The rows of Z fall into several groups, which share some directions, and each row is roughly a mix of its group's hidden directions.
Z:
[[  3  38 -12  -1  -3   2  -3   5 -19   3 -15]
 [ 10  34 -10  -8   5 -10  -3   3 -15  -7 -18]
 [ 12 -15 -24  15 -16 -18  -7 -10  14   6   7]
 [-16  26  11  11   4 -13 -17  -7 -20   1 -10]
 [ -6 -23  15 -14  14  -1   9  16 -15  -8  19]
 [  5 -20   7 -18   2  16 -23  17  -1 -11 -14]
 [ 22  21 -13  -7 -19  -8 -17   0  -2   7 -16]
 [ -5 -20 -10  -8  -5   3   6   5  18  12 -32]
 [-15  28  -2  -2  -5   2   6 -32  10  -4   2]
 [ 12 -20   0   2  -7  11  12  11  12  23 -23]
 [  9 -27  18   0  14  15  -3  10 -13 -19   3]
 [-13 -17 -21  11   0  -7  25  14  -2 -12 -12]
 [ -1  31  -6  14  -5 -14 -21  -7   0   4 -17]
 [ -1   7  -5  29 -11  -1 -30   1  12   3 -11]
 [ -3 -19  15 -13   7  18   4  13 -22  -6  18]
 [ -8  25  21 -12  -7  16  17  -1 -14   7   4]
 [  4 -19 -19 -21  12  10  12  19   1 -13  11]
 [  8 -19  10 -20  15  12  14   9 -19 -14   8]
 [  3  23 -19  11 -13  -9 -26   0   9   7 -13]
 [ -1  12  20   7 -17  26  -4 -14  -7  19   1]
 [  8  19  -5  17  -4 -15 -12 -13  22  12 -16]
 [ -9 -22  29  -6 -12  -1  11   4   7   2 -20]
 [-14  18  -5 -24 -15 -10   4 -21   5 -13   8]
 [  5  27 -15 -10   5   9 -21   4 -22  -5  -5]
 [-10 -15  11 -16   5  15  13  14 -27  -5  13]
 [-11 -16   0 -21 -15   7  11  12  20  19 -10]
 [  7  14  -5  17  -4 -19  -4 -12  28   7 -16]
 [ -4  19  -7   3 -13 -29  -7 -18 -13  10  10]
 [-15 -15 -15 -11   6   8 -15  -8   6 -21 -22]
 [ -9   5   3  11  17  26  -2 -23  14  12  10]
 [ -8  -6 -24   3  -5 -31  -7   0  14  11  10]
 [  5  24   7 -10  -9  32 -10 -13  -2   8  -5]
 [ 11  -4  19 -17 -22  23 -12  -6  -7 -13   3]
 [ 11  -6 -18   0   5 -24  11  18  -7 -20 -16]
 [  6  32 -16  -1 -10 -18 -11   1  -1   5 -18]
 [ 12   3 -12   2 -10 -30 -10  26 -12  -2   1]
 [-22 -16  -8  11   0 -28  21   1   7   2   3]
 [ 14 -29 -12  -1   3  -6  10  20   2  -1 -21]
 [  7   3  -3 -12 -15 -30  14  21 -13  -5  -2]
 [ -6  -6 -26 -10  16 -16  21 -12   9 -11   4]
 [-18  -4  14  30 -13 -12 -18   0   4  10  -4]
 [  6  18 -21  11 -18  -6 -23   3  12   9 -12]
 [-13  20 -18  -4 -16  -9 -23   2  -9  17   1]
 [  0  25   2  11   4  -7 -11 -22 -15 -18  14]
 [  8 -20   3 -22   1  10 -11  26   5  16  -7]
 [  9  11  -6   0 -32 -20  -7  10 -10  10  11]
 [-18 -12   2  14  26   9  -5 -10  21  10  -7]
 [ 21 -13  11 -15   6  14  22 -18  12  -3   7]
 [ 10 -17  -7   0  23  11  -4  10   2 -24 -19]
 [ -6  23   9   6 -16 -11  -6 -16 -13   9  24]
 [-10  -6  20   1  20  27 -10 -13  14   5   6]
 [  4 -17 -32   4  -1 -21  -4 -10  15  -5   5]
 [ 22  -8 -17  -4   4 -19  -6   6   9 -29   0]
 [  2  25  -4  10  -6 -15  -2 -13  19  14 -21]
 [-28  19   3   5 -11 -12  -8 -14  -1  14  17]
 [ -5 -25   5 -12 -16   9  15  22  13  12  -5]
 [  8 -26  -8   3   5   4  22  20  12   5 -17]
 [-16 -25 -18   7   3 -21  12   5   6 -12  12]
 [-13  30   1  23  -7  -6 -10 -11   1  13 -10]
 [  4 -30  -2  -5 -17   0   7  17   6  11 -22]
 [  8   6   8 -18 -11 -18  13  23 -20 -12  -5]
 [ 26 -20  -8   4   9  -2   3  17  -1  15 -20]
 [ -2  19   2  -6   3 -12 -23 -12 -18 -18  18]
 [ -1 -25  -4   6  13 -30   4  15   0 -10  10]
 [ -5 -19  11 -15   4  15   4  10 -24  -8  22]
 [-11 -14   6  -5  30  20 -10  -9  13 -12  -5]
 [  8   0 -12  -2 -18 -28  10  19 -14  -7 -13]
 [  8   9  -4  21 -10 -19  -5 -15  27   6 -10]
 [ -2   9   0 -20 -12  11  20  -3 -18 -20 -18]
 [  4 -20  -6  -8  15  21  20  18  -2 -14   9]
 [-20   5   9  10  14  30   1 -15   6   8 -14]
 [ 12  -2   3  -3 -36 -22   2  12  -7   5   3]
 [ -2 -17  11  -3  28  11   4  10 -12 -25   5]
 [ 13  17 -12  13  -3 -17 -13 -11  24   3 -15]
 [  7  25  19  -2 -11  16 -12 -18   3  17  -4]
 [ -5 -22   0  10   1 -28  22  14  -5 -10  -1]
 [ 11  -2  -2 -27  12  15  27  -8  -4  -3  11]
 [ -1 -27   3  -8   1   7  -8  30   4  18  -6]
 [  3  16  -4   9  -1 -25  -9 -15  27  10  -9]
 [  2  -4   8  -5 -12  22  -4  -7  14  22 -26]
 [ 17  20   0  11  -9 -13  16 -21 -13 -12  12]
 [ 11 -19 -10   4  23  -4 -15  16  -9 -16 -15]
 [  6  22 -11  10  -7 -17  -4 -13  21   6 -21]
 [ 16 -16   1 -11   7  13  17  25  12  16   0]
 [-14  19   8  15  12   3 -12 -12  -9 -19  20]
 [-19 -27  -6  -1   9 -13  17   6  11 -12  15]
 [-17  31   2  11   2  -9 -18  -8 -15   5  -7]
 [  0  -8  -8   6   2 -41  13   9   0  -7  -5]
 [ 23 -15   8   5  20  19  -2  23  -4  -6  -1]
 [  2 -22  -5 -13  14  11  27  13   3 -12  11]
 [  2   2  21 -29   1  20  -1   0 -10 -20   6]
 [-10 -23  13  -8   3  21  12   9 -15  -7  19]
 [ -2  21   3  26  -3  -9 -26  -6   3  -1 -16]
 [ 13  17 -27 -19  -1  -4 -14  14 -10  -7  -9]
 [ -8  16   2   5   7 -11 -13 -10 -16 -26  22]
 [-10  20   4  21   9  -4  13 -10  -5 -10  27]
 [-13   1   6   8  25  28   0 -18  12   5   0]
 [-19  18  10  17 -19  -6   3 -18  -4  10  17]
 [ -3  28 -25   8  -6   6 -19  -8  12  10  -2]
 [  2  14   1  -6  -4 -13  21   2  -5  -5  36]
 [  8 -25  -6 -26  14   4  12   3   5 -13  15]
 [ 23   2 -30   4 -14  -9  -6 -10  -2  -7  17]
 [ 12  20  -5   7  -3 -21  -8 -13  26   4 -15]
 [-10 -24  -4 -14   4  10  10  12 -17 -16  19]
 [-20 -10   6   4  15  17  -3 -22  23  10   1]
 [  5 -26 -18   3   2 -15   5  10   2 -26  10]
 [ -1 -30   7   6   8  14  23   7  13  -8  10]
 [  2 -15 -20 -17   1  14   3  28 -11  -6   8]
 [  3 -34  28   7 -10  -5  -8  -1   0   1   3]
 [-15  -1  16  21 -12 -16 -25 -12   3  11  -2]
 [ -3   7  21 -16 -20  14 -13  11 -17  -8 -13]
 [ -6 -10 -28   3   0 -33  -6   9   7  -1  -6]
 [  4  -2  -9 -26   4  18  21  12 -19   1  11]
 [-11  24   5   8 -21   2  -5 -12 -11  26  -1]
 [-16   0  15  -2  18  32   2 -15   6  -2 -10]
 [-17   5  11  -1  16  32  -3 -19   9   5   1]
 [  6 -25  19  -5  19   1  18  -7   8 -16   6]
 [-28  10  -4  -1 -22 -21   3 -14   1  10  10]
 [ 19  13 -12   3 -21 -18   0  17 -20  -3   2]
 [  9  23   6  11  -5  -9  14 -12 -11  -3  29]
 [  2  -1 -18 -19   6 -26  10  15 -10 -20  -3]
 [ 10  19   5   7 -23 -12  11 -23 -13  -7  12]
 [ -7 -18   7 -10   6  22   5  15 -25  -5  14]
 [ -8  19  13  -3  -7  31  -3 -14   0  19  -4]
 [  0  17  31   2   8  23   9   3  -9  11   6]
 [  9  -3 -26  15  10 -27  18   5   2   2   0]
 [-13 -23  -8 -15  -3   3   9  16  20  14 -17]
 [ -9 -23   9  -6   2  18  14  13 -21  -8  15]
 [  1 -12 -28  10   0 -27   3  -7  16   6   8]
 [ 13  14  10 -14 -11  32   0   0 -19  -4  -7]
 [  4 -21  -5 -11  11 -23   8  10   8 -23  13]
 [ 11  24  -3  11 -12 -15  -3 -13  17   8 -21]]

Which row in each list fits none of the groups? There is exactly one, and every other row fits one group, some only roughly.
  * k_787: [-13  23   1  20   5  10 -18   6 -20  -3 -14]
  * k_460: [ -1 -34   1  -1  -4   1  20   0  21   5  14]
  * k_760: [  6  26  13   4 -15   8  11 -18  -7  -6  21]
  * k_36: [  5  25   6  -8  -2  24 -13  -2 -17  17 -10]
  * k_338: [  4 -28  -6  -1   3  -5   4  21   7  23 -17]
  * k_41: [-21 -10   6  -8   9  26 -17 -15  13   0 -10]
  * k_875: [  3  -6   4  -7 -44   2  -7  -5  -7   0  -8]
  * k_446: [ -7   4 -10  -1   5 -39   9   1  18  -3  -5]
  * k_642: [-13  -5  -6   6   0  28 -12 -26  12   2 -12]
  * k_277: [  1 -21 -14   0  -9 -19  -1   4   6  18 -27]
  * k_247: [  5 -22   7  -8 -18  -1  21  -6  14  22   8]
  * k_916: [  5 -11  -8 -10   1  20  14  16 -14  -8  28]

k_916
  * k_83: [ -3  12  12   3 -23 -12   5 -23   4  25  -4]
  * k_116: [-13   7  -1  13 -15 -17 -18 -18  18  18   1]
  * k_908: [ 13  -2  -5 -32   9  11  11  10  21   9  -4]
  * k_243: [  2 -30  -4  -6   7   3  21   5  22  -8  11]
  * k_869: [ -1  -4  -9 -11   5 -36  16   3  11 -15  -1]
  * k_148: [ -6  29  -5  19   4  -4 -20   4  -7  -6 -20]
  * k_965: [ -5  24   3   5   2  -7 -15 -17  18  26  -6]
  * k_493: [ 13 -15  -5  16   7 -28   8  16   6 -12 -12]
  * k_4: [-14  16   1   6 -17 -12  22  -3  -1  16  23]
  * k_767: [  7  25   3  23   1   7   2  17 -15  -8 -19]
  * k_159: [-17   7  -9   3   5  22  19 -28   8   5  -8]
  * k_698: [ 13 -21   4  15  -2   8 -11  10  -2   9 -31]
  * k_734: [-25  20  10  -5  -3   2 -22  -6  -9 -10  19]
  * k_464: [ -2 -32  -7   9   4  11  12  -4   0  -1  27]
  * k_490: [-13  21   0  15   8 -13 -21 -16 -12  -6  16]

k_464
  * k_924: [ 23  -4  -6  20 -12 -22 -10  17  -5   8   7]
  * k_80: [ -6 -12  -8   0  -7 -26  29   3   6 -17  -3]
  * k_932: [  6 -14 -16  -8   3 -23  14  18  -3 -24  -2]
  * k_792: [ -2  15   3  17  13 -10 -25  -3 -20 -10  17]
  * k_290: [ 26 -11   2 -16   9  18  23   4  -6 -12  -3]
  * k_124: [ -6  30 -19 -10  -6  -9 -18 -10  -1  16   0]
  * k_224: [ 11 -25   7 -18   9  23  12   2  -6  -8  15]
  * k_390: [-21  -4  31 -10  15  19  -4  -5   5  -1  -2]
  * k_626: [ -6  17   9   3   1  11 -20  -3 -19  30   1]
  * k_363: [-18  12   7  18  -1 -14 -32  -8  -6   3  -3]
  * k_753: [ 20 -28  17 -17   5   0  -5   4 -11 -16   1]
  * k_203: [-14 -19 -15  -3  14 -22  15  11   9 -16   6]
  * k_15: [ 12 -16 -11  -8  25  -8 -12  24  -2   7 -14]
  * k_195: [-14 -20  10   5   6  10  12  -2 -24 -16  18]
  * k_82: [ -3  -7   6  -7  16  34  -7 -14   2 -18  -6]

k_195
  * k_578: [ -8  22  -4   2   8  -6 -22 -22 -14 -19   7]
  * k_667: [-12  -9 -17   1   8 -34   9   2  14 -11   7]
  * k_845: [  1  13   2   6 -22 -11  27 -23   6   4   9]
  * k_817: [  8  23   7  13   9   2   5 -12 -11 -19  25]
  * k_212: [  9 -25 -11  -2   2 -21   8  25  11  -7   8]
  * k_905: [  6 -34  14   5 -14   3  17   3  14   7   6]
  * k_695: [  8 -18   2  -2   4   3 -27  25 -11   8 -15]
  * k_161: [ -7  23  -8  -9 -16 -18  15 -21  10   9   5]
  * k_619: [-20 -14 -21 -13  18 -13  13   9   8 -12   5]
  * k_851: [ 33  -7 -12 -19   4   6  -1  11   3 -18  -8]

k_212
  * k_615: [  8   5  10  19 -14  23 -28  -1  -1  11  -2]
  * k_3: [-12 -29  -5  -5  -3   8  -1  20  14   6 -21]
  * k_494: [ 14 -15  -4 -16   7  15   1  16  15  18 -21]
  * k_782: [ -2 -25   2 -11  12   7 -19  28  -3 -10  -4]
  * k_474: [ 14  19  14   3 -28  16   2 -17   2   1  -8]
  * k_746: [  6 -38  -3   1  -9   7   0  15  10  15  -5]
  * k_790: [ 19  -9 -11 -32   2   0  16  10   9 -12  -3]
  * k_444: [ 15 -15  11   7  -1 -36   6  12   3  -8   1]
  * k_686: [  8 -18  -4  -9   0   3  -1  13  12  30 -21]
  * k_335: [ -4  -7  -5  -1  21  18 -12   5  17  12 -27]
  * k_552: [-12  -9  -4 -10  18  15  22  20 -14 -11  12]

k_746
  * k_972: [ 14  -6   9   1   6 -33  16  15  -4 -12 -11]
  * k_121: [  5  20  -3  -3  -8  32 -16  -5 -15  10  -6]
  * k_272: [  9 -36   0   2   6  -1   1   7  23 -13   6]
  * k_565: [  2  -4 -25   2  30 -19   2   9   5 -10   5]
  * k_673: [-22  24   7  -1   6  15   5 -15   6  -7  23]
  * k_375: [-25  27 -13  -7  11   0 -14  -8 -12   0   9]
  * k_275: [-13 -19  18 -13  19  11  -3   3   3 -17 -19]
  * k_241: [ -4  15  17   2   3  22 -22  -9   2  24   6]
  * k_726: [-19  31  -9   0  -9  -4  -2  -1 -18  18   1]
  * k_594: [-10  21  -1   7 -26  -5  14 -24   6   9  -2]
  * k_982: [  3 -13  12  -4 -13   7  13  14 -12  16 -30]

k_982
  * k_205: [ 13 -14  -1 -17   0  22  27  -3   6   6  14]
  * k_651: [ 15 -30   2  -1  -3   8  -7  22  -4  -3 -20]
  * k_270: [  7  12  13  19  -5  20 -23  -8  -3  21   0]
  * k_273: [ 18  22   2   6   6 -13  -5  -8 -20  -7  24]
  * k_65: [  0  -2  -2 -17   1 -33   7  25  -9  -7   2]
  * k_266: [ -2  -4  26 -10   2  30  -2  -1  -7 -15 -16]
  * k_364: [-19  10 -17  16  19  12  -2 -18  14  13   3]
  * k_311: [ -5  21  16  -1   7  29  14  -2 -18  -4  -7]
  * k_10: [-24  10   9   8 -18 -12  -5 -11  -9   1  26]
  * k_898: [ -4  35 -17   7   6  -3 -17   4  -9  -5 -13]
  * k_612: [ 18  17   7   7  -6  25 -17   1 -11   8 -17]
  * k_647: [ 20  14   3   4 -15  23 -23 -10 -13   0  -3]
  * k_960: [-14  25  -4  -4 -17 -24   5 -15  15  -4   1]
  * k_844: [ -8  10  31  -4 -12  20   9   5  -9   9 -15]
  * k_289: [-15  15   8   5 -27  -6   9 -22  -4 -12  14]

k_960
  * k_561: [-14  -3  25 -14  10  20 -18   8   0  -4 -15]
  * k_118: [-17  27   6  16  11 -20  -2 -18  -1   2  -5]
  * k_723: [ 10  20  -1  19  23  -4  -1  -9 -10 -17  17]
  * k_616: [ -8 -35  -4  -2   7   5   8  15  11 -11  16]
  * k_388: [ -3 -32  21  -1  -2  17   7  -1  17  -6   4]
  * k_773: [ 14 -24  -5   0 -11 -18  -8  21 -11  16  -9]
  * k_528: [  9 -31  -4  -6 -17  20   3   0  14   8  12]
  * k_941: [ -7  21  -1  26  -6 -10  -4 -27  -8   5   9]
  * k_397: [-16  10 -14  27   3 -17 -17   9  12  -5  -8]
  * k_449: [-10 -20   7  19  12  23   2  17  11   5 -12]
  * k_381: [ 10 -28   1  10   5   6 -14  19 -16 -15 -11]
  * k_316: [-17  23  14  15 -13 -13  -4 -13  -8  19  -6]

k_388
  * k_237: [ -1   6  35 -16 -17  18   2   2  -7   2   5]
  * k_543: [ -9  15  12   8  -4  -6 -19 -18   5  29   9]
  * k_672: [ -8 -35  16  -8  -5  -4  10  -3   5   7  19]
  * k_692: [ -9 -22  -5   1 -10   8  20   5  15  13 -25]
  * k_961: [-21   5 -16  10   7  16  -6 -25  15  11  -1]
  * k_373: [ -9 -12   0  -5   8 -31  26  10   9  -7  -3]
  * k_590: [ 10 -11 -15 -16   0  21  -2   7   1   6 -31]
  * k_811: [  1   9  -4   5 -23  -9 -27 -13  12  19  -8]
  * k_917: [ 16 -12  -8  -4  15  12  -9   9  15  11 -29]
  * k_95: [-11  10 -34   3  19 -17  -5   1   5   1  11]
  * k_181: [ -2  27   3  -4  -2 -25  -9 -24   1   7  -9]
  * k_993: [-25  21  -3  18  -1  -7   7 -24   2  -5   8]
  * k_265: [-10   1 -33  12  12 -21  -3   0   7  10   8]

k_590
  * k_321: [  2 -28  23  -5  -8   0  22  -6   6  13   9]
  * k_572: [ 25 -24  -2 -15  -1   3  -9  16  -3 -10 -16]
  * k_264: [ -3 -21   4 -13 -13   6  -6  15  15  25 -16]
  * k_468: [-19   6  -4  -4  17  28   5 -24   8  -3  -4]
  * k_59: [ 26   3   4  11 -17 -15   4  23 -17   0   0]
  * k_741: [  4 -18 -20 -23  -4   4  20   6  15   6  15]
  * k_958: [  6 -26   9  15   1  15  -1  17   7  11 -22]
  * k_864: [ -1 -28  -9   7  -4 -15  14  14  -8 -22  -9]
  * k_798: [ 13   1  11 -10 -31  15   3  -2 -17 -14 -12]
  * k_681: [  1  20  20   1   2  20  -7  -1 -18  23  -9]
  * k_327: [-15  28  -1   7   3 -17 -17 -24   4   4  -3]
  * k_562: [-18 -14   0  -9  13  20  -6 -20  21  -9 -10]
  * k_520: [-12 -13   6   5  -6  27 -14 -23  16   8   1]
  * k_146: [ 26 -13  -7 -12   3   1  25  -4   2   5  23]

k_146
